(in the rows, 128 means zero)
Named moves (each a turn or a mirror), then the moves between two rows, first move first; the first pair answered
move Fakog:
[133 158 149 117 153 128 120 134 154 101 137 176  83 129 132 122 164 124
 147 151 107] -> [137 154 156 116 153 132 121 137 149 106 136 168  79 117 138 126 168 125
 138 151 102]
[ 79 108 111  99  42 103  94  95 139 123 119 141 160 121 110 114  68  96
  51  98 159] -> [104  98 141 115  47 124  90 103 107 133 120 109 154  82 130 137  92  94
  23 100 141]
[122 135 119 133 136 109 125 120 122 120  98 127 159 118 128 147 104 124
 125 118 130] -> [126 132 121 135 135 111 126 123 118 122  99 119 160 115 134 152 106 128
 124 119 128]
move Mibi:
[148 134 123 151 157 164 158 173 133 151 121 145 114 130 154 212 134 148
 172 131 103] -> [145 132 125 152 152 161 157 173 124 151 125 138 123 123 157 213 128 150
 165 128  99]
[155  97 133 113 150 157 112 155  47 140 120  69 133  96 164 147 112 146
 114 118  90] -> [128 103 107 100 138 137 119 149  50 130 111  73 158 124 153 133  77 155
 129 104 101]
[121 107 129 127 122 135 121 105 152 132 142 129 139 120 124 130 140 128
 110 143 138] -> [125 104 129 133 118 133 117 106 151 136 145 125 142 120 125 133 143 133
 103 143 140]
[158 119 145 138 132 130 143 151 104 127 137 102 146 124 127 145 124 161
 145 101  88] -> [150 120 135 132 129 121 149 147 109 122 136 103 153 142 123 141 111 161
 153  95  95]
move zafud:
[138 133 186 143 108 153 102 146 108 138 140 100 120  59 130 144 132 131
  79 150 118] -> [142 136 179 141 113 142 111 154  89 131 137  82 142  67 133 158 111 144
  86 132 110]
[ 92 119 108 125 108 120 111 115 124 130 130 128 152 124 125 105 108 137
 122 116 146] -> [106 135 108 131 131 115 129 128 112 120 126 121 154 147 122 121  99 150
 144 111 137]
[141 131 158 161  74 132 114 111 211  62 139 139  83 180 116  97 178 106
 123 157 151] -> [109  98 148 139  29 128  93  95 187  72 138 107 120 155 137  89 152 111
  89 127 160]
[170 122 147 144 135 149 133 131 142 125 104 127  83  89 132 157 184 137
  54 180 105] -> [145 102 137 132 106 142 118 119 121 134 104  99 115  71 140 151 156 139
  30 156 109]
Then:
(2 to 3 moves a pair)
[124 175 101 115 180  61 190 127 142 121 119 168  91 240 103 127 118 175
 220 147 153] -> [179 133 160 143 181 103 177 160  24 155 124  47 107 125 168 202 144 191
 132 121  89]	Fakog, Mibi
[125  91 168 148 119 131 138 104 135 134 176  78 113  70 191 163 142 142
 105 141  99] -> [126 131 132 147 152  94 179 127 127 106 163  79 145 146 169 174  85 179
 166 126 100]	Mibi, Mibi, zafud
[133 152 157 123 144 176 160  98 132 120 118 159 107 104 147 131 127 132
 138 171 174] -> [125 140 139 114 135 156 169 105  95 114 112 114 156 115 159 149  82 159
 139 134 167]	zafud, zafud, zafud
[149 104  96 157 130 124 133 106  78 145 116  94 120  97 178 156 149 130
 109 114 122] -> [125 130  56 142 134  93 152  95 133 123 113 155 121 170 140 121 124 130
 167 125 154]	Fakog, zafud
[158 152 142 146 172 135 145 147 127 126 136 134 106 135 130 155 150 131
 152 154 113] -> [125 135 135 130 132 136 122 115 167 135 142 167  96 120 122 121 164 108
 132 161 137]	Fakog, zafud
[124 114 147 138 118 151 108 127 137 142 125 108 122  82 140 118 155 106
  98 130 123] -> [114 142 109 121 135 113 148 142 131 114 111 114 158 158 118 124  88 139
 153 108 127]	zafud, zafud, Fakog
[183 145 151 156 148  91 147 167  88 119 128 108 122  58 166 186 144 154
 129  97 116] -> [153 170 132 144 146  82 143 136 184 113 132 206  74 102 119 131 171 125
 170 142 152]	Fakog, zafud, Mibi
[121 167 120 158 131  83 149 117 146 130 123 147 130 175 123 133  92 136
 164 137 122] -> [159 149 163 180 137 121 136 124 119 151 132 119  98 108 151 158 145 123
 113 152  96]	Fakog, zafud
[150 148 129 201 165 142 149 141 114 126 129 111 111 128 122 195 184 138
 155 143 114] -> [109 105 131 180  97 152 103 103 119 150 136 100 124  78 137 169 190 117
  92 127 137]	zafud, zafud
[ 84 106 111 134 136  87 113 119  54 125 130  77 159  83 132 153  99 143
  87  85 118] -> [ 74 153  77 130 156  62 135 113 128 101 125 161 131 170  84 119  90 141
 166 117 147]	Fakog, Mibi, zafud
[115 156 128 110 123 145 114 101 127 118 146 153 163 158  98 140 120 123
 133  91 101] -> [141 165 144 119 142 152 123 114 109 122 147 142 154 149 109 160 128 130
 133  91  87]	Fakog, Mibi, zafud
[ 65 133 144  86  85 112 110  96 159 126 129 131 175 168 111  80  91 125
 126  98 179] -> [139 127 201 125 130 149 122 143  70 137 132  54 162 105 154 151 124 142
  85  92 116]	zafud, Fakog
[ 65 147  94  67 109 134 114 123 164 127 120 115 178 147 135 141  89 168
 109 122 134] -> [132 157 136 104 150 164 128 158 111 131 118  76 154 111 160 189 124 176
  91 129  93]	zafud, Fakog
[124 132  97 121 135  95 132 140 143 104 114 152 129 147 131 130 111 141
 151 144 142] -> [123 135 100 123 138 100 131 139 150 106 114 160 123 144 128 125 122 136
 151 150 144]	Fakog, zafud, Fakog
[ 86  98 106  91  73  82 127  93 101 110 128 105 168 147 147 130  64 149
 122 103 134] -> [162 152 155 136 166 117 163 125 141 105 135 170  64 171 126 145 143 135
 175 185 106]	zafud, zafud, Mibi
[ 83 147  74 134 137 105 163 148 109  79 134 129 140 179 135 161  37 147
 183  81 122] -> [130 170 120 165 183 143 163 153 156  91 144 186  45 160 121 158 126 114
 197 148 115]	zafud, Mibi
[153 142 170 125 173 175 136 116  88 109 113 131 114 112 147 206 140  89
 128 142 153] -> [131 123 163 113 147 172 125 107  73 113 114 102 146 100 158 206 119  92
 103 121 156]	zafud, zafud, zafud
[158  87 161 131 116 135  79 113  98 206 131  68 102 110 158 117 130 123
  79 103 103] -> [153 130 113 117 147  84 124 132 106 164 117  85 142 210 127 116  53 160
 161  86 112]	Mibi, zafud, Fakog
[159 135 134 146 159 127 150 151 130 121 133 171 113 146 118 105 138 117
 132 162 117] -> [127  99 116 128 119 109 131 135  89 126 127 121 176 129 137 109  92 128
 103 113 122]	zafud, zafud, zafud
[118  91 132 144 102 112 101 136 117 151 146  82 145  74 130 168 142 150
  89 102  75] -> [130  99 139 151 117 121  98 138 132 155 144  96 117  69 126 167 168 137
  89 128  74]	Fakog, Mibi, Fakog
[ 90 130 110 109 127 144 140  82 141 124 101 161 157 107 121 105 130 106
 117 124 154] -> [111 149 100 119 157 125 169 106 122 110  94 150 172 134 120 125 100 127
 143 114 142]	zafud, zafud
[ 94 107 165 117 121 159  81 107 134 150 106 127 125  62 167 150 176  84
  49 159 143] -> [ 83 159  90  98 158  88 143 132 125 103  80 139 190 202 131 155  65 134
 150 121 154]	zafud, Fakog, zafud
[153 154 116  86 110  83 147 137  49 147 136 100 199  76 158 119 114 154
 126 112  85] -> [195 184 154 114 157 113 159 150  85 150 146 144 124  73 147 122 182 136
 148 163  73]	zafud, zafud, Mibi
[111 112  96 126  75 110 101 135  95 138 127  97 109  99 139 154 111 171
 135 116  87] -> [144 147 113 148 120 119 125 151 120 130 134 132  62 124 122 161 142 166
 174 148  80]	zafud, zafud
[152  83 137 144 120 142 124 133 140 181 137 145 123 133 122  85 162  95
  86 153 119] -> [148  73 127 134 111 125 133 150  98 172 133 103 164 133 138 102 122 117
  82 124 113]	Mibi, zafud
[ 99  72  96  95  84 143 137  93  88 118 117 117 179 138 120  92 143  88
 135 136 161] -> [125 103  88 106 132 133 176 120  90  99 110 137 167 193 103 108 130 104
 188 143 146]	Mibi, zafud, zafud
[154 138 139 148 143 172 132 147 100 104 136 111 109 111 154 134 145 134
 117 111 111] -> [120 146  96 125 127 139 140 134 128  87 131 133 138 165 127 110 100 147
 151  94 136]	Mibi, Fakog
[114 178 103 114 116 112 151 107 148 108 111 173 123 218 148 114  97 140
 158 133 133] -> [ 90 150 109 107  73 123 115  76 167 125 120 183 108 177 153  89 120 116
 121 145 149]	zafud, zafud
[ 87  69 124 112  69 142  84  93 119 152 147 112 154  66 140 102 134 124
  79 116 147] -> [116  87 113 120 102 123 120 129  60 135 137  67 193  98 146 144  83 163
 107  84 120]	Fakog, zafud, Fakog
[194 124 143 177 147 144 158 175 100 148 146 116 100  89 144 166 148 157
 116 139  93] -> [148 124  92 148 121  94 167 166  92 126 133 105 161 142 131 155  68 180
 148  90 117]	Mibi, Mibi, Mibi
[161 122 149 169 140 181  88 122 149 148 121 159  50  71 140 108 197  97
 108 161 124] -> [ 75 106  77 111  73 127  75  88 171 136 108 169 130 120 121  61 109 109
 121 113 177]	zafud, Fakog
[105 160 131 116 163 117 141 101 179 120 110 194  64 173 120 110 139 137
 157 182 172] -> [101 105 169 120 117 151  94  86 134 151 121 129  69  69 168 128 176 119
  61 166 156]	zafud, Fakog
[110 117 169 121 104 186  76  79 174 171 141 150  95  60 180 101 210  93
  78 196 134] -> [104  96 139 104  91 151  98 111  66 156 120  40 198  67 215 144 113 147
  67 111 113]	Mibi, zafud
[ 95 127 115 121 111 120 114  91 185 109 133 156 117 137 104  98 148 108
 149 139 139] -> [ 92 123  94 109 109  97 128 104 140 100 123 116 169 150 114 116  97 135
 152 103 131]	zafud, zafud
[ 93 119 115 112 102 128 110 109 164 140 132 156 126 129 116 103 137 102
 120 133 148] -> [119 111 124 122 117 128 124 139  94 138 124  92 158 110 143 148 114 133
 107 102 121]	Fakog, Mibi, zafud
[115 133 112 116  91 123 127 109 142 110 151 129 164 147 121 139  96 155
 141 100 142] -> [162 137 144 142 125 147 136 131 110 121 156 105 140 115 137 172 127 159
 126 115 110]	zafud, Fakog
[131 111 147 125 109 131 120 122  88 145 120  87 153  87 135 160 108 146
 105  91 112] -> [123 150 111 112 139 103 147 122 139 122 113 144 145 172  91 141  81 151
 177 111 128]	Fakog, zafud
[114 118 110 199 128 162  93 151 124  94 100 119 169 112 168  76 169 138
  84 147  68] -> [129 134 104 200 148 149 115 165 109  87  99 112 178 134 165  93 150 154
 103 142  62]	zafud, zafud
[141 118 154 153 139 165  91 136 148 154 112 135  70  85 152 151 186  99
 106 149 115] -> [ 98  89 126 127  94 143  83 126 107 152 100  84 144  82 169 150 120 119
  80  96 125]	zafud, Mibi
[ 87 149  88 116 111 110 127 127 178 106 140 182 122 191  73  68 105 113
 161 146 155] -> [154 105 161 157 122 163 113 161  66 138 147  64 120  60 144 145 160 123
  69 128  90]	Fakog, zafud
[138 134 147 140 152 167 112 110 129 147 146 147 105 124 131 119 153 140
 117 165 130] -> [ 95 118 117 121 115 140 103  90 130 143 139 141 146 133 128  95 111 145
 117 141 151]	zafud, Mibi, Fakog
[ 71 114 103 129  75 100 126 133 123 145 154 134 114  81 131  76  86 150
  97 127 146] -> [119 163 117 155 144 107 167 157 146 127 155 172  66 124 109  92 115 151
 155 168 130]	zafud, zafud, zafud
[149 106 157 149 178 149 117 132 130 136 149 124 112  99 146 118 178 106
 105 164 106] -> [113  79 136 130 140 132 106 121 103 139 146  86 161  87 157 115 138 119
  82 123 117]	zafud, Mibi
[144 149 152 128 160 125 186 104 107  92  97 187 147 154 109 116 142 125
 177 142 118] -> [168 132 177 140 162 140 177 116  69 106 103 144 151 111 134 141 151 131
 139 129  97]	Fakog, Mibi
[168 110 106 131  97 138 128 122 105 137 123  70 134 129 137 108 119 170
 125 144  83] -> [176 131 107 137 116 147 134 124 144 135 125 117 100 145 119  90 148 155
 152 174  95]	Mibi, zafud, zafud
[139 116 149 136 113 141 114 127 130 151 141 122 105  96 132 115 149  92
  97 140 127] -> [114 137 107 116 119  97 137 130 127 130 127 121 149 163 116 115  82 122
 143 110 139]	zafud, Fakog, zafud
[104 123 101 132 103 120 138 123 145 129 139 147 139 151 135 116 111 119
 149 121 138] -> [134 115 138 155 119 149 136 130 141 145 144 141 106 113 146 130 157 106
 130 139 117]	Mibi, Mibi, Fakog
[133 120 131 121 107 126 129 133  93 133 133 108 138 113 138 145 114 143
 112 111 114] -> [155 143 143 136 136 138 143 146 118 127 137 138 101 127 127 145 144 136
 136 139 105]	zafud, zafud
[152 103 170 163 137 176 124 139 153 141 146 133  86  99 135 127 169 122
 114 139 114] -> [119  82 154 145 100 164 102 123 155 146 145 124 112  85 144 113 150 115
  90 116 128]	Fakog, zafud, Fakog
[161 128 147 168 136 146 121 144 124 113 133 108 110 117 132 153 161 116
  95 152  95] -> [129 123 110 144 116 113 129 141 105  99 123  81 168 148 124 152  97 142
 108 111 106]	Mibi, Mibi, Mibi
[102 121 142 115 158 144 131 109 184 157 136 160  89  92 154 132 168 121
  70 152 109] -> [ 93 104 131 105 144 136 131 117 126 157 129 102 141  80 181 151 124 145
  49 109  95]	Mibi, zafud
[139 147  91 121 131  95 170 149 129 114 111 144 164 189 119 136  67 143
 178 120 122] -> [170 157 139 146 157 131 161 143 167 132 125 184  86 151 115 132 155 113
 169 177 113]	zafud, Mibi
[143 172 114 110 116  80 123 107 148 110 154 120 204 171 152 145  65 140
 143  81  95] -> [193 201 157 145 169 116 132 121 183 116 164 162 120 159 146 155 141 119
 157 137  77]	zafud, Mibi, Mibi
[ 89 151 114 103 148 105 130 118 186 121 121 160 125 160  91 107 134 122
 188 150 166] -> [135 137 173 135 171 152 118 132 150 141 129 126  83  82 127 141 202 108
 133 171 125]	Mibi, Fakog
[164 120 150 145 155 150 133 148 114 130 131 126 109 101 154 150 158 137
 123 131 102] -> [152 136 140 140 159 146 135 137 153 127 133 166  97 127 133 127 166 128
 140 149 117]	Fakog, Mibi, Mibi
[ 94 152 120 103 159 121 121  91 177 140 135 173 112 150 112  88 127 132
 169 135 145] -> [126 116 161 123 154 151 101 102 106 164 143  95 125  60 160 128 158 135
  97 121 109]	Fakog, zafud
[111 152 126 145 136 136 161  85 177  89 112 189 122 178 106  97 113 105
 169 172 147] -> [ 70 112 114 120  78 130 126  60 154 102 111 152 168 141 127  87  86 105
 119 128 162]	zafud, zafud
[ 83 154 113 122 100 119 150 159 161 124 119 136 159 168 128 150 121 104
 130 107 151] -> [ 87 150 116 121  99 121 151 160 140 125 118 118 171 161 140 160 115 108
 119  98 147]	Fakog, Mibi, Fakog
[ 93 144  95 108 133  88 156 139 124 127 146 115 215 156 121 103  35 157
 123 119 142] -> [174 158 164 159 197 134 170 176  86 136 153  89 157 100 147 158 110 153
 105 152  87]	zafud, Fakog
[167 124 139 128 102 105 137 149  69 107 127  72 173  86 166 162 104 120
 109 112 125] -> [196 153 156 146 143 116 152 165  85 103 129  96 136  98 155 175 137 116
 133 145 108]	Fakog, zafud, Fakog
[155 155  96 116 124 100 163 169  77  72 124  75 195 173 146 126  56 180
 155 109 122] -> [167 168 144 139 133 151 132 132 189 101 152 189  67 134 122  77 186 111
 150 209 140]	zafud, zafud
[120 126 135 123 140 114  86 143 111 137 149  68 126  57 142 153  95 115
 139 124 146] -> [133 164 120 125 175 101 114 151 147 118 146 113 108 119 112 141  88 120
 196 145 149]	zafud, zafud, Fakog
